128 stands for zero in the data rows.
Here is a table of points, one per row:
[ 68 161 143  93 139 119  85  97 139 140 138 108 118  98 125 163 126 123
 150 165  80 125 157 170 104 148  87 125 135 154 147  96 172 118  95]
[133 113  91 121 111 103 145 113 103  88 113 116  94 140 105 225 158 110
 121 110 146 126  91  68 157 180 128 122 110 171 157 139 138 155 111]
[175 129 108 165 147 123 113 163 153  87 172 127 154 118  84 111 147 122
 158 121 101 133 147 147 156 121 123 102 109 139 125 143 118  38 153]
[110 156 123  84 144 146 103 141  70 110 141 110 177 133 155 148 116 125
 123 186 146 135  77 161 149 168 175 205 112  85 110 139 186 103 145]
[105 127 141 113 124 159  99  70 130 138 130 113 124  70 183 137 122 164
 180  75 204  45 160 153 147 192 160 151 170 160  80 108  76 169 149]
[122 161  85 113 112  88 108 149 116 114 113 129 136 104 170  67 135 103
  73 121 141 124 103 128 156 164 183 113 113 114 128 105 160  84 162]
[125 130 149 139 103 114 151 141  40 131 152 128 134 152 129 118  97 135
 141 144 140  84 205 136 142 119  94 168 116 134 123 152  96 151 161]
[106 137 150  76 140 120 186 138 109 136  86  87 138 113 177 110 178 114
 116 108 114  89 182 126 108  91 140  87 163 168 105 139 152 115  96]
[144 152 105 149  80 126 110 143 109 135 104 140 159  90  89 117 150  77
 109 173  99  96  97 109 148 201 140 114 201 167 124 121 130 116 117]
[134 131 110 102 111  66 145 159  63 179 159 166 152 133 113  73  96  96
 123  89 100 131  72 100  92  91 113 153 165 120  93 146 126 149 113]
[112  78 135 159 101 146 165 117 100  76 159 124 152  39 183 130 130 157
 117 109 162 163 158 103 125 174 107  66 151 151 114 172 103 113  82]
[106 132 167 186 158  68 128 182 128 146 165 112 117 142 109  92 173 122
 122  72 146 142 115 134  99 136 136 115  47 122 118 192 159 170 102]
[107 136  88 119 135 163 178 159 191 173 140 176 136 115 112 137 165 144
 167 102  95 102 117 110  72  91 148 103  60 134 131 133 141 153  90]
[ 96  77 126 123  90 110 120  71 196 133 190 137  88  85 129 145 152  79
 122 165 106  85 120 108 108  90 144 166 144 163  89 130 135 141 152]
[192 108 127  82  79 159 128 174 101 112  73 132  70  66 150 109  93 172
 124 131  83 128  92 120 166 156 106 128  85 132 148 101 115 210 187]
[171  97 157 115 123 153 145 113 115  88 119 184 208 158 113 100 163 160
 123 105 165 134 141 140  97 123 153 153 105 172 155 126  87 172 168]
[129 137 171 123  90 148 101  89  42 113 118 151 171 148 167  89 126 146
 115 117 138  77 139 124  86 108 140 112  64 140 134 124 145 106  85]
[ 93 103 132  95  98 107 186 143 100 126 162 134 117  99 133 105 115  86
  57 102 112 123 106 185 136 126 133  62 111 117 177 182  67 135 109]
[147  90 107 189 140  96 114  70 180 120  93 166 129 194 182 138  97 124
  85 163 141 122 119 175 110 101 165 135 122 123 151 106  46 130 150]
[113 138  79 149 189 125  99  97  88 127 140 122 136 180 137 120 154  99
 115 146 123 138 114 109 145 134 137  59 175  63 186 114 123 169 110]
[187 184 113 172 107 164 148 154 116 148 143 150 134 127 141 175 139 160
 146 163 134 147 158 156 144 144 177 126 129 184 112  88 143 136 118]
[124 162 136 169 100 110 164 141 170 148  69 150 176 147 100 132 117 128
  76  89 145 124 132 162  88 102 104 152 130 137 160 121 139 105 198]
[151 143 126 121 119 109  88 167 111 160  96 118 137 100 134 161 158 124
 111 175  91 118 135 123 108 159 147 122 113 142 140 170 159 114 164]
[213 120 181 120 120 104  89  78 114 120  91 152 121 115 151  87 146 135
  85 137 145 154 165 115  82  92  59  90 178  86 133 140 192 162 166]
[151 122 195 118 134  99 111 127 149  80 135 132 178 159 164 111 126 167
 162 109 118 172  89  86 153 136 136 150 165 165 106 144 162  94 112]
[105 183 136 157 119 134  83 143 141 162 162 140 135 127  94 111 176 137
 108 126 130  82  89 135 129 148  72 116 146 153  98 109 171 185 149]
[ 82  96  99 114 103 200  50 186 134  97 108  95 180 156 111 162 140 158
 119  45 136 136 219 194  91 163 158 135 181 142  81 161 132 164 113]
[113  92 103  91 152  78 100 136 122 180 134 185 149 137 136 135 109  95
 152 142 146 140 168  69 118 104  95 187 134 180 138 125 105  89 128]
[ 77 136 152 102 130  87 129 131 124 156 132 122 105 154 169 121 114 152
 112 129 144 145 113 122 135 175 117 144 113 108 136 149 143 115 176]
[118 161 141 173 102 170 161  72  59 200 149 135 138 159 146 146 135 143
 159 126  47 147 102 116 134 130 131 116 122 121 110  72 121 112 108]
[138 167 118 167  94 103 143 123 117  74 103  90 124 143  66 145 133 135
 196 125  66 136 103 186  83  91 111 151 125 153 165 187 112  92 115]
[135  78  99 132 101 102 136 137 110  91 173 154 129 133 138  61  84 121
 104 154 122  64 125 158 118  93 148 134 147 160 109 125 132 113 131]
[ 98  96 146 124 114 134 102 116 154 136 113 127  91 137 156 132  84 214
 134 123 128 113  46 127 114 131  97 144 164  93 145 195 142  68 117]
[ 87  76 108 187 128 135 127 105 135  98  55  75 169 132 117 112  72  99
 130 171  79 111 122 145 147 171  17 126 128 100  73 132 118 168  55]
[136  99 117  71 118 121 112 104 144  69  83 200 103 153 133 172 151  87
 165  91  76 140 147 122 192 117  84 126 119 114 153 156 158 136 102]
[139 127 132 150  87 129 134 124 153 115  85 193 135 142 164 138 167 142
 129 140  95  90 137 128 126 108 120 142 152 138 135  77 116  62 145]
[117 151 120  85 177 114 120 109 119  89 170 186 129  86  46 108 141 177
 108 118 142 144 136 132 169 125  76 143  92 159 152  84 106 120 117]
[197 112 154 115 191 124  80 102 105 191 151  87 142  81 151 145  91 115
 139 114  81 171 174 113  50 158 111 137 147 133 241 128  91 121 119]
[144 107 115 144  74 102  75  97 109 139 105 137  64  81  95  66 171  52
 186 109 189 181 129 181 181 126 144 148 116 100 147  82 123  71  21]
[100 132  99 122 136 146 129 101 107  73 172 109 124 145  92  88  92 122
 152  99 124 107  97 105  72 144 103 181 100 124 164 117 129 154 168]
[165 146 165 121  81 130 127 110 122  91 162  92 125 202 132 156 191 153
 111 161 105 108 107 154 136 134 104  60 123 111  99 113  85 139 140]
[ 94  74 165 117  92 157 143 154 154 124 176 120 151 142 122 171 100  55
 121 151 149 190 123 141 139 119 131 178 113 133  87 114 148 143 153]
[108  79  88 162 140  95 186  23 116 195 115 116 140 125 113 146 126 162
 183  83 135 191 130 168 136 135 163  73 133 111  90 151 152 120 206]
[125 118 182 145 143 145  77 124 132 138  85  58  94 126  97 123 138 117
  32 110 127 128 117 122 166  46 162 155  85 127 108 112  97 127 117]
[163 105 127 136 107 120  94 148 155 134 146 142 125 108 147 140 103 130
 174 136 108  54 132 133 119 123 138 100  80  60 156 132 122 146 113]
[140 155 105  95 116  66 197 117 123 129 159 134  41 151  64 108 135 162
 111 179 121 129 168 132  82 169 138 158 128  84 108  85 149 114  90]
[ 99 209 135 146 130 142 111 119  99 151 119 145 125 136 131 149  83  73
 155 148 190  98 108 159 157 112 131  96 149 121 130 192 111 160 144]
[133  99 130  96 155 142  75 139 125 122  96 118 108 172  95 103  82 176
 112  82 112 132 181 142 143 147 218 147 140 133 146 141 128 124  71]
[126 150 114 147 157 172 116 114 138 159 111 145 113 139 182 126 111 114
 156 120 126  62 109 100 150 119 135 147 103 162 139 195 153 108 114]
[114 125  71  69 128  80  87  79  63  98  97  71 144 133 117 147 113 155
 151 124 138 177 139 108 117  80 137  54 124 117  40 135  78  88 151]
[141 147 145  73 168 120 125  95 144 128 100  69 154 116 120 176 154 127
 140 113 176  89  99 181 122  83  90 137  70 166 148  36 156 123 110]
[128 129 203 105 123 186 119 103 134 152 127 135  48 156  80  66 125 110
 162 127 107 132 120 131 131 155 203  65 147 171 146 122 130 151 149]
[ 82 172 138 118  97 171 114 155 142  72  87  86 106  79 148  96 106  94
 128 150 101 170 129 139 102  96 123 129  86  86 140 110 119 136 184]
[138 174 132 112 119 107 109 136 156 118 120 156 114 125 186  94 103 100
 164 144 159 178 129 142 138 126 134 102  78 179 114 125 150 161  94]
[134 101 122 105 122 203 104 124 128 155 125 164 110 113 123 136 141 140
 168 114 170 125  77 110  82 120 118 124 160  62 134 104 103 179 112]
[137  82 132 156 130 125 104 199 133  98 185 141 149 126 155 155 134 155
  97 140 111 124  60 147 110 134  97 106 120 135 165 101 142 122  98]
[160 129  72  80 157 142 147 138 144 156 163  77 161 172 130 149  95 154
  91 150 151  78 139 100 174  97  86  75 108 119 110 138 118 111 117]
[159 139  94 168 141 132 152  73 168 139 131  86  97 152 150 120 104 151
  24  96 103 142  86 151 153 147 108 169 157 198 126 121 145 159 114]
[141 192 135 122 146 150 124  82 128 100 135 151 151  89 105 123 128 118
 114 150  83 103 139 125 138 106 171 181 132  88 122 185 121  98 140]
[154 128 157 117 161 120 127 116 167 143 161 119 159 119 140  68  99 103
 130 123  64 113 174 135 166 184 109 132  75  89  92 111 136 133 156]
[111 106  40 109 143 170 142 181 135 157 122  96 131 120 110  66 156 107
 146 176 132 156 101 133  91 114 127  92 158 175 129 138 151 121 157]
[ 84 108 127  86 123 181 165 170 115 138  88 131 122 176 152 128 159 156
 161 105 138 141 124 156 139  73 109 166 204  79 139  73 111 155 134]
[107 195  66 152 120 175  84 101 148 109  95 156 170 140 111 123 125 170
 113  79  73 164 128  40 147 144 131 163 109 108 112 131 135 150 125]
[159  71 189  77 107 155 144  94 107 151 125 129 163 142  42 146 178 126
 105 127 195 138  57 111 106 145 169 138 121  80 111 160 174  70 163]
[141 167 111 103  70 128 168 102 209 152 158  94 190  86 115  85 157 129
 157 100 209 142 124  97 138 124 137 146 144  77 140 133  83 166  62]
[192 114 136 157 172 205 155 172 123 180 118  78 142 120 147 117  70 100
 131 118 151 121 100 132 123 119 130 124 110 110  96  82 175  78  99]
[125  67  86 137  92 123 123 111 115 179 161 173 162  75 100 189 106 171
 119 176 125 196 146 191 174 107 147 108  89 116 129 152 136 168 142]
[133 106 108 138 174  65  57 168 125 131 136 152  69 139 180 130 161 150
 135 126 108 110  78 159  78 129 154 152 141 143  64  84  95 141 140]
[126 155 142 128 126 105 176 165 148  70 142  91 170 105 164 147 154  99
 159 133 112 183 129  87  91 143 130 141 145 112 122  84  99 150 138]
[141 124 129  62 127 175 177 122 165 118 135 172  93 170 102 178  77  69
  85 136 113 117 147 103  51 180 117 127 116 135  75 137  88  79 101]
[ 71 147 137 165 121  96 169 172 101  90 107 146 124 105  98 169  52 170
 119 129 143  92 167  92 144 100 176 111 149  79 175  57 172 130 119]
[110 100 163 173 161 153 126 149 120 102 184 120 107 176 105 100 101  93
 181 124 159 136 145 109 167 136  78 131 151 142 122 104 113 114 188]
[ 55  65 157 174 178 142 135 131 117 148  44 175 185  84 123 152 139 120
  71 116 120 146 139  86 145 149 117  93 110 140  97 120 106 103 130]
[177 188 144 114 163 100 108 138 154 120 113 127 103 149 141 148  85 130
 118 176 183 160 103 112 131 121 122 107 152 183 139 164 100 139 127]
[129 179 126 135 151 131 127 152 183 131 144 203  93 147 132 109  95 123
 108  70 137 163 153 155 118 153 117  62 129 105 116 107 160  84 172]
[101 121 172 130 106  93 180 131 165 137 111  68 100 107 125 133 122 145
 160 120 108 112 133  61 129 126 140 119 134 172 156 124 162 110 162]
Along one direction, these points spread out more than along any other. How many in every 100 of the points above lie lower along it than each point below? Round to a whole number. More than half of the points above lie lower than the first one.
[106 134 164 166 218 140 184 129 137 104  65 156 116  80 110  89 157 194
 158 220 173 150 129 154  85 175 143 159 121  94  75 166  75 126  70] 18
[132 153 152 171  89 135  86 118 167 132 179 102 131 138  95 140 110 143
 109 163  97 165 146 106 125  63 165 102 173 113 112 118 119 131  77] 43
[ 91 153 116 130  60 136 114 172 160 181 171  79  80 133 169 139 202 177
 112 110 176 119 168 142 152 183 101 187 116  81 189 150  56  49 144] 32
[124 127  79 162 140 125 149 110 108  89 112 104 132 119  98 105 114 105
 137 107 168  97 132 143 122 154 127 119 157 155 206 115 156 128 118] 34
[120 104  97 162 162 154 116  97 135  63 173 110  85  96 139 122 170 123
 125 146 128  97 166  55 116  97 168 126 106 117 119 133 133 136 181] 43
[169 105 113 155 148 184 159 144 117 134 123 124  68 146 142 119 180 152
 122 173 137 152 194 136 170  72  64 165 140 113 118 188 200 157 123] 37
[174 132 150 131 121  67 118 152 150 136 108 134 118  70 100 189  72 153
 156  85 163  85 143 132 144 104 117 130 155  98  93 128 166 150 131] 28
[202 128 141 126 208  81 178 169 139 124 115 110 144 124 104 137 160  82
 161  74  76  99 109 155 200 131 138 166 160  99  93 140  57 152 152] 51
[132 151 105 101 128 135 147 152 120 151 132 136  92 103 114 147 145  88
  88 133 150 141 125 129 129  94  71 116 176 149 129 139  91  92 137] 63
[166 131 125 195  78  85 134 148  90 127 113 115  94 180 153 174 134  70
 119 104 163 138 168  76  78 139 142 160  86 121 111 132 134 145  97] 58
[ 83 161 203 127 177 132 138 115 127 109 161 160 145 157 163 193 142  84
 116 150 120 127 136 149 158 139 142 110 132 106 170 129 149 155 127] 51
[120 121  68  97 166 126 188 107 138 113 168 119 134 133 198 124 128 112
 109 113 104 162 127 155 140 106 176 165 134 121 163 129 197 152 113] 51
[ 98  90 127 114 118  74 120 157 174 196  89  89 164 203  97  85 129 134
 167 216 126 109 162  79 159 153 136 116 115 134 179 119 126 147 140] 62
[101 130 152 129 139 138 124 159  92 150 131 148 102 131 107 143 131 172
 134 129 119 158  79  88 171  89 112 123 117 191 150 130  90 123 119] 51
